[[111 125 125 140 133]
 [139 133 127 119 145]
 [113 113 110 148 122]
 [109 123 124 145 130]
 [108 124 124 145 130]
 [120 108 101 146 125]]
|
[[111 125 133]
 [139 127 145]
 [113 110 122]
 [109 124 130]
 [108 124 130]
 [120 101 125]]

[[128 118 131 132]
 [131 144 131 127]
 [127 141 124 131]
 [127 135 125 120]
 [128 128 126 129]
 [129 121 134 128]
 [129 113 131 135]
 [132 106 127 132]
 [127 118 133 125]]
|
[[128 131]
 [131 131]
 [127 124]
 [127 125]
 [128 126]
 [129 134]
 [129 131]
 [132 127]
 [127 133]]

[[133 144 128 130 145 118 139 141 111 139]
 [148 131 154 103 127 110 102 105 134 146]
 [109 127 103 153 131 144 154 152 120 112]
 [131 144 125 132 145 119 141 144 110 137]
 [119 112 124 131 112 141 122 119 143 114]
 [115 132 108 148 136 138 152 151 116 119]]
|
[[133 128 145 139 111]
 [148 154 127 102 134]
 [109 103 131 154 120]
 [131 125 145 141 110]
 [119 124 112 122 143]
 [115 108 136 152 116]]

[[133 150]
 [132 134]
 [134 146]
 [135 140]
 [139 137]
 [138 147]]
|
[[133]
 [132]
 [134]
 [135]
 [139]
 [138]]

[[125 112 104 113 141 105 153 134 126 140 109]
 [123 108 102 109 145 104 156 137 129 139 105]
 [152 147 105 147 107 104 148 106 105 151 141]
 [149 154 121 153 103 117 127 107 109 144 154]
 [152 152 110 151 104 108 141 105 104 150 150]
 [121 106 102 107 147 105 157 139 130 139 102]
 [125 112 105 113 141 105 152 134 126 139 109]]
|
[[125 104 141 153 126 109]
 [123 102 145 156 129 105]
 [152 105 107 148 105 141]
 [149 121 103 127 109 154]
 [152 110 104 141 104 150]
 [121 102 147 157 130 102]
 [125 105 141 152 126 109]]

[[141 129 133 132 135 123 131 105 146 129 129 129 127 109]
 [139 126 124 123 151 130 126 132 119 128 125 127 135 132]
 [134 123 127 127 125 128 130 125 145 135 127 129 127 131]
 [130 130 126 127 120 117 128 133 131 130 126 131 126 118]
 [139 126 123 132 123 127 133 114 125 126 121 131 128 147]
 [113 128 119 119 141 123 121 132 126 132 130 129 122 129]]
|
[[141 133 135 131 146 129 127]
 [139 124 151 126 119 125 135]
 [134 127 125 130 145 127 127]
 [130 126 120 128 131 126 126]
 [139 123 123 133 125 121 128]
 [113 119 141 121 126 130 122]]

[[100 136 143]
 [147 103 103]
 [133 103 104]
 [107 129 136]
 [135 146 144]
 [143 102 102]
 [101 135 143]
 [149 103 102]]
|
[[100 143]
 [147 103]
 [133 104]
 [107 136]
 [135 144]
 [143 102]
 [101 143]
 [149 102]]

[[138 127 144 152 125 111 136]
 [131 124 135 155 143 134 136]
 [125 123 137 119 139 109 136]
 [129 118 134 122 118 109 136]
 [122 130 145 122 139 120 136]
 [145 135 141 122 116 107 136]
 [115 139 130 138 135 122 136]
 [123 138 110 127 126 126 136]
 [120 127 125 121 144 149 136]
 [149 137 140 145 137 135 136]
 [123 132 110 128 122 118 136]]
|
[[138 144 125 136]
 [131 135 143 136]
 [125 137 139 136]
 [129 134 118 136]
 [122 145 139 136]
 [145 141 116 136]
 [115 130 135 136]
 [123 110 126 136]
 [120 125 144 136]
 [149 140 137 136]
 [123 110 122 136]]

[[149 118 120]
 [149 118 120]
 [143 120 122]
 [135 138 139]
 [136 143 144]
 [138 115 116]
 [141 126 127]
 [153 112 114]
 [143 133 134]
 [124 146 146]]
|
[[149 120]
 [149 120]
 [143 122]
 [135 139]
 [136 144]
 [138 116]
 [141 127]
 [153 114]
 [143 134]
 [124 146]]
